[[ 2.15  0.14  1.47  4.04]
 [-2.42  1.35 -1.94  0.82]
 [ 1.35  1.37  2.56  3.95]]
->
[2.15 1.35 2.56]

[[-4.07  1.09  2.97 -1.59]
 [ 3.16  2.03 -1.88  0.91]
 [-4.54  1.67 -3.22 -0.27]]
->
[-4.07  2.03 -3.22]

[[ 1.43  2.32 -0.99]
 [ 0.86  3.46  4.15]
 [-2.69  0.76  0.55]]
->
[1.43 3.46 0.55]

[[ 1.81  2.21 -0.10  1.28 -0.36]
 [-1.91 -1.48  1.62 -3.82  5.12]
 [-3.35 -1.92  1.36  5.13 -3.49]
 [-3.58  1.18  3.26 -3.08  4.01]]
->
[ 1.81 -1.48  1.36 -3.08]

[[-0.88  0.51]
 [-3.99 -0.36]
 [ 1.64  0.02]]
->
[-0.88 -0.36]

[[ 0.70  1.92]
 [-4.89  3.44]
 [ 1.51 -0.12]]
->
[0.70 3.44]

[[-5.53 -4.83  1.41  3.87]
 [ 1.24 -4.75  4.46 -1.05]]
->
[-5.53 -4.75]

[[-4.74 -2.76 -1.35  4.55]
 [-4.93 -0.44  1.04  2.44]
 [ 1.27  1.06  2.58 -2.68]
 [-2.22  1.69  4.64 -3.71]]
->
[-4.74 -0.44  2.58 -3.71]
